W =
147,153,144,125,131,131,122
136,140,133,150,117,117,142
107,106,110,117,137,136,121
137,141,134,150,117,117,143
146,151,141,145,119,119,138
150,156,146,134,125,125,129
134,138,133,112,139,138,113
105,105,108,131,130,129,131
131,134,129,150,116,117,143
Indices start at 1.
(1, 1): 147
(6, 6): 125
(2, 7): 142
(1, 7): 122
(4, 4): 150
(7, 2): 138
(6, 2): 156
(4, 2): 141
(7, 5): 139
(1, 2): 153
(7, 3): 133
(7, 4): 112
(5, 3): 141
(3, 7): 121
(5, 5): 119
(3, 4): 117
(9, 5): 116
(5, 4): 145
(9, 6): 117

A =
[[112 136 121 138 124 127 138 126 118 156]
 [111 118 132 134 128 121 122 124 133 129]
 [106 125 128 130 121 129 127 132 133 131]]
Rows and columns are counted from 1.
(1, 1) -> 112
(2, 2) -> 118
(2, 1) -> 111
(1, 8) -> 126
(3, 3) -> 128
(2, 4) -> 134
(2, 9) -> 133
(1, 4) -> 138
(2, 7) -> 122

x =
[[119 133 106 123 119 102 134]
 [129 130 127 126 128 126 129]
 [129 128 131 128 130 132 128]
 [128 125 134 130 131 135 126]
 [129 126 134 130 129 133 126]
 [126 129 123 127 126 122 129]
 [127 128 126 128 126 125 128]
 [129 126 131 130 129 131 126]
 [129 127 131 129 128 131 126]
 [128 129 129 127 127 128 129]
 [128 127 130 129 129 131 126]
 [128 128 129 129 128 129 129]
 [129 128 130 130 128 130 126]]
Indices start at 1.
row 1 col 1	119
row 6 col 6	122
row 9 col 5	128
row 13 col 4	130
row 6 col 1	126
row 2 col 5	128
row 1 col 4	123
row 12 col 4	129
row 9 col 1	129
row 8 col 6	131
row 6 col 5	126
row 12 col 2	128
row 5 col 4	130
row 11 col 1	128
row 10 col 2	129
row 7 col 5	126
row 4 col 6	135
row 2 col 3	127
row 13 col 7	126
row 13 col 5	128
row 8 col 3	131
row 7 col 4	128
row 2 col 7	129
row 13 col 3	130
row 3 col 3	131
row 11 col 7	126
row 13 col 2	128
row 5 col 5	129
row 11 col 2	127
row 3 col 1	129
row 1 col 2	133

m =
127  128  136  120  127  131  132  131  134  133  150  131  131
126  129  135  132  130  111  132  132  133  124  137  118  123
127  130  128  125  128  126  113  119  123  121  125  125  120
125  127  128  124  132  124  120  125  129  142  140  124  121
Indices start at 1.
(1, 1) = 127
(3, 12) = 125
(3, 8) = 119
(1, 3) = 136
(3, 4) = 125
(4, 6) = 124
(4, 8) = 125
(3, 5) = 128
(2, 7) = 132
(4, 4) = 124
(3, 7) = 113
(4, 10) = 142
(1, 6) = 131
(1, 8) = 131
(2, 11) = 137
(1, 2) = 128

a =
[[133 125 121 128 130 149 119]
 [134 122 126 130 129 120 130]
 [124 134 127 125 126 128 133]
 [134 126 132 129 129 131 128]
 [125 121 125 136 120 120 119]
 [129 128 132 128 134 133 127]
 [129 131 139 133 134 128 136]
 [132 124 129 123 132 126 126]
 [124 129 130 129 126 125 129]
 [122 139 138 134 134 134 127]
 [127 129 131 131 129 129 130]
 [128 124 154 138 136 118 130]
 [137 106 114 123 124 125 113]]
Rows and columns are counted from 1.
row 1 col 1: 133
row 1 col 6: 149
row 9 col 7: 129
row 3 col 7: 133
row 11 col 6: 129
row 8 col 2: 124
row 13 col 3: 114
row 1 col 7: 119
row 4 col 5: 129
row 6 col 5: 134
row 13 col 1: 137
row 7 col 6: 128
row 3 col 3: 127
row 12 col 2: 124
row 12 col 6: 118
row 6 col 2: 128
row 10 col 4: 134
row 10 col 3: 138
row 2 col 3: 126
row 8 col 4: 123
row 12 col 4: 138
row 6 col 4: 128
row 5 col 5: 120
row 7 col 5: 134
row 8 col 5: 132
row 13 col 5: 124
row 11 col 7: 130
row 9 col 1: 124
row 3 col 4: 125
row 11 col 4: 131
row 3 col 1: 124

X =
[[110 122 124 103 107 125 148 130 109 119 147 104 137 125 106]
 [152 139 117 125 137 135 117 133 133 125 152 143 133 153 124]]
Rows and columns are counted from 1.
(1, 1) -> 110
(2, 5) -> 137
(1, 13) -> 137
(1, 4) -> 103
(1, 3) -> 124
(2, 14) -> 153
(2, 9) -> 133
(2, 7) -> 117
(1, 15) -> 106
(2, 3) -> 117

data =
[[146 125 132 128 140 110 127 110 133 127 118 128 140 125]
 [148 123 132 126 134 119 127 104 135 130 120 134 130 128]
 [114 131 125 130 134 120 140 144 128 132 121 138 140 123]
 [135 136 124 130 132 125 111 111 128 129 122 124 128 125]
 [143 113 139 123 124 123 144 128 134 124 128 133 131 134]
 [148 113 140 119 111 143 138 122 132 123 140 132 112 143]
 [134 132 128 127 127 129 116 134 124 125 127 118 132 132]
 [135 136 124 132 139 115 113 113 129 129 117 123 138 122]
 [129 137 123 131 137 118 113 128 125 129 118 120 140 124]
 [105 135 121 133 124 130 132 143 127 133 125 138 127 122]
 [143 131 128 130 142 110 122 105 132 129 117 129 139 123]
 [143 124 131 128 128 122 123 105 134 127 123 130 126 128]
 [104 133 124 132 115 136 129 146 128 129 131 130 120 125]
 [136 112 139 123 119 128 148 133 135 126 130 138 126 134]]
Indices start at 1.
(1, 1) -> 146
(6, 2) -> 113
(10, 12) -> 138
(13, 11) -> 131
(13, 5) -> 115
(12, 8) -> 105
(7, 7) -> 116
(7, 2) -> 132
(3, 1) -> 114
(11, 3) -> 128
(1, 4) -> 128
(4, 7) -> 111
(13, 12) -> 130
(1, 8) -> 110
(11, 7) -> 122
(12, 13) -> 126
(13, 7) -> 129
(3, 14) -> 123
(6, 6) -> 143
(10, 1) -> 105
(9, 5) -> 137
(2, 5) -> 134
(11, 13) -> 139
(5, 12) -> 133
(9, 3) -> 123
(9, 14) -> 124
(8, 2) -> 136
(4, 8) -> 111
(5, 9) -> 134
(3, 7) -> 140
(6, 9) -> 132
(12, 14) -> 128
(2, 4) -> 126
(2, 14) -> 128
(6, 3) -> 140
(10, 8) -> 143
(7, 1) -> 134

M = [[136, 119, 141, 128, 115, 142], [136, 119, 141, 149, 110, 136], [136, 119, 141, 131, 140, 122], [136, 112, 141, 128, 127, 123], [136, 125, 141, 109, 120, 127], [136, 149, 141, 134, 123, 157], [136, 109, 141, 133, 110, 118], [136, 119, 141, 149, 110, 135], [136, 119, 141, 151, 109, 141], [136, 133, 141, 111, 110, 123], [136, 135, 141, 115, 110, 122], [136, 119, 141, 133, 130, 115], [136, 145, 141, 133, 110, 99], [136, 119, 141, 151, 108, 141], [136, 119, 141, 129, 142, 123]]
Indices start at 1.
(1, 1)	136
(13, 2)	145
(10, 1)	136
(12, 4)	133
(10, 5)	110
(3, 6)	122
(12, 3)	141
(7, 4)	133
(11, 6)	122
(13, 5)	110
(8, 4)	149
(5, 1)	136
(14, 1)	136
(11, 1)	136
(6, 5)	123
(15, 3)	141
(1, 5)	115
(5, 2)	125
(9, 4)	151
(2, 1)	136
(11, 3)	141
(8, 3)	141
(7, 2)	109
(15, 6)	123
(2, 6)	136
(3, 3)	141
(3, 4)	131
(5, 6)	127
(2, 3)	141
(2, 5)	110
(7, 1)	136
(14, 3)	141
(4, 1)	136
(8, 1)	136
(14, 6)	141

arr =
[[124 138 128 122 126 135 132 129 121 119 132 116 122]
 [126 136 124 123 128 132 122 132 128 123 128 111 122]
 [138 146 127 124 106 109 123 133 127 110 113 105 155]
 [140 143 122 121 112 107 122 134 120 114 116 108 144]]
Rows and columns are counted from 1.
(1, 1) => 124
(4, 2) => 143
(2, 2) => 136
(4, 6) => 107
(1, 6) => 135
(4, 1) => 140
(2, 5) => 128
(1, 10) => 119
(4, 11) => 116
(4, 9) => 120
(4, 8) => 134
(2, 7) => 122
(2, 13) => 122
(3, 4) => 124
(4, 13) => 144
(2, 11) => 128
(3, 5) => 106
